Rotation paths and how fast each direction turns (degrees per step):
Each turn is a multiple of 5 degrees from 10 to 175, or 0.
Each row of a path follows its step; steps can be skipped.
Path 1:
step 0: [  7 -27  -5  17   0   3 -22  -5   8  -9 -23  21   2 -12 -15   5  -2  -1
   1   6 -12  -8 -16  12  16  -7   3  -8 -14]
step 1: [  6  -3  -3   3  -5  10  29 -12  -5   8  24   0 -11  12 -19   9  -6  -6
 -23  10  11   4   3  -5 -10  -4  13  16  19]
step 2: [ 12  33  14  -5   4 -23  -6  11  -6   2 -13  -9   8   2  -9 -13  -2  -8
   7 -17  13   7  -6 -13  -2  -2 -23  -9  -8]
step 3: [-28  -5 -23  -7   6   6 -18 -12  -8 -15 -14   7  -9 -10  12  16  12   3
   9  -6 -11  -1   0  11   7 -11   2  -3  24]
step 4: [ 11  -6  20  19  10  -5   4  -1   1   2  13  17 -19  22   7   4   7 -12
 -11  12 -13  -3   3   1   3  19  21   6 -20]
step 5: [  4  -1  17 -29  -8  -1   0   6   7  -1  16 -23  16 -13 -17  -8  -1  -1
  -4  -1  -7  23  20  -9  -1  -7 -12  11   6]
step 6: [ -5   3  -3  23  -3  10   0   8 -16   5 -27  -7  16   9  17   2  -1   7
  13   0   3  -7   9  12  -1  -5  -9 -33  11]
step 7: [ 15 -11  -6  -2   8  -5 -10 -18   2 -17   2  33   0  -8  -3  -9  -3  14
   0   9   0 -19  -2   9 -11  -1  19  23  -1]
step 8: [  4  -9  10  13  12 -10   8  10  10  14   7 -29  -4  -9 -24  15   0 -10
 -22  12   8  12 -19 -10   4   2  -1   2   3]
step 9: [-10  27   1 -19 -26   4   6  -7  -7  -4  -4   9   3  13 -12 -10  -1 -12
   7 -12   6   9  -3  20  -9 -13 -14 -21   8]
step 10: [  3   4  -8  15  20  -4  -4 -10  -7 -19 -21  17  -7  -7  25  19  -5   9
   4 -12   3   9  10 -21  10  -5   8   9  -4]
step 11: [-19 -11  -1  -4  18 -12 -15   7   3   8  16 -11   0  17 -17  -3  10 -18
 -10   5 -13 -13   7  10  -8  18  13  21  -2]
Directions:
[-1  0 -7  1  3  7 -6  4  4 -8  3 -4 11  0 -5 -1  4 -7  0 -1 -3  2 -6 -2
  2  8 -1 -7  4] => 125
[-1 -4 -1 -4 -4  4 -3 -8  0 -4  2 -5  0  0  3 -2  5 10 -2 -1  4  6 -3 -9
  5 -7  9  1  6] => 160
[  3   3   8   6   5   3   2   3   2   6  -5   2   2  -5   6   6   4  -3
  -3   3   1  -3  -2 -12   3  -3   3  -9  -4] => 175
[  3  -4 -10   4  -1   4   1  -9   2   0  -3  11  -1   1   8  -3   1  -4
   2   6  -3   7   1   5   4  -5  -3  -6   1] => 115
Path 2:
step 0: [-23  11 -10 -11  -3 -29   8  22  -5  -7   9  16  -9   0  15   1 -19  14
 -12   6   5  -1  -5  23   5  -8  14   5 -29]
step 1: [ -6 -10 -15  -3   5   4  21   0   6   1  17  -5 -12 -31  24  16  12  -2
  10   6 -15  -4  17  30   0  -5   0  17 -18]
step 2: [ -5 -24 -28 -12 -16  -6   6   0  -6 -21  18 -23 -27   7  14  15  15  12
  -2  18  -4  -3  -6  -8 -11  -8   3  -5   4]
step 3: [ -3   5 -13  12 -21 -13  -1   9  19  -9  29   6  -6  22  -1  -9   9  17
  -6   7 -23  -8  12 -14   9 -15   6  19 -22]
step 4: [-11  10   8 -14 -10   6   6  28  21 -20  24  10  12  -2   5  10  13  -8
  -1  12   9  -3   4  20  -6 -21  23  -5 -16]
step 5: [-13  13  -5   4 -18  -8   1   6   9 -19 -12  -1 -37  -9  12  25  12 -12
  14   4  -2   8  30  12  -9  -3  13   6  -1]
step 6: [ 13  -2 -19  33   3  -9   0   9  19 -17  13   3 -31  -3  24   4   9  19
  10  10  12 -10 -10  -4  -9  -5   2 -14  -7]
step 7: [  6   0   0  14  -6   7 -11  -5  21  -8  23   3  -2 -10  -1  24  15  22
 -25 -11 -15   7  13  -8   3 -30   6 -15 -10]
step 8: [-15  24  15  -8 -19 -24   7  22   6   5  21  -3 -18   1  -2  13  14   6
 -27 -10  10   0   2   4 -16   3  15 -15  -3]
step 9: [  6  23   0  14  -4 -17  11  14  16   5   1 -21  -4 -11  10  16  -6   8
  20 -11  -5 -18  23  14 -27  -7  -2   6 -16]
step 10: [  4  -8 -29  12   1   0  21  20   6  -8 -13 -18   0   6  14  35   3  18
  -4  -7  11  13 -10   3  -7 -23   4 -13  -4]
step 11: [  3   7 -12  -1 -30 -25   8  -4   9  -3   6   8  -8  -5  28  13  -5  19
 -23 -22 -10  11   0  -6  21 -10  -8   3 -13]
Directions:
[ 5 -1  4  3  1 11  2 -3 -8 -4  7 -3  8 -4 -2  8  1 -1  5 -3  2 -7 -2  4
  3 -8  4  0  0] => 130
[-1 10  5 -5  1 -3  2 -1  0 -2 -3  0  1 -9 -6  2  0  0  2  4 -4  1 -3 11
 -4  9 10  3 -2] => 90
[  2  -2   1   6  -3   3   4  -1   2   5  -5   3   4   0  -2   0  -7   0
 -10   9  -3   2  -3  -4   4  -4   9  -3 -11] => 100
[-7  4  0  6 -6  1  6  3 -7  1 -4  2 -9  2 -5 -3  3  7 -2 -5  3 -6 -2  0
 10  2  4  6  4] => 135
[ -1  -4   4   0   3 -10   0   9  -2   0  -4   3  -1  -5   5   4   6  -2
   0   0 -10  -7  -4  -5  -1  -8   3   2   3] => 0
[ -1   3 -13   2   0  -3   3  -5   3   3   0  -1   1   0  -8   5  -1   1
  11   4  -5  -4  -4  -5   2   0   0  -8   5] => 95
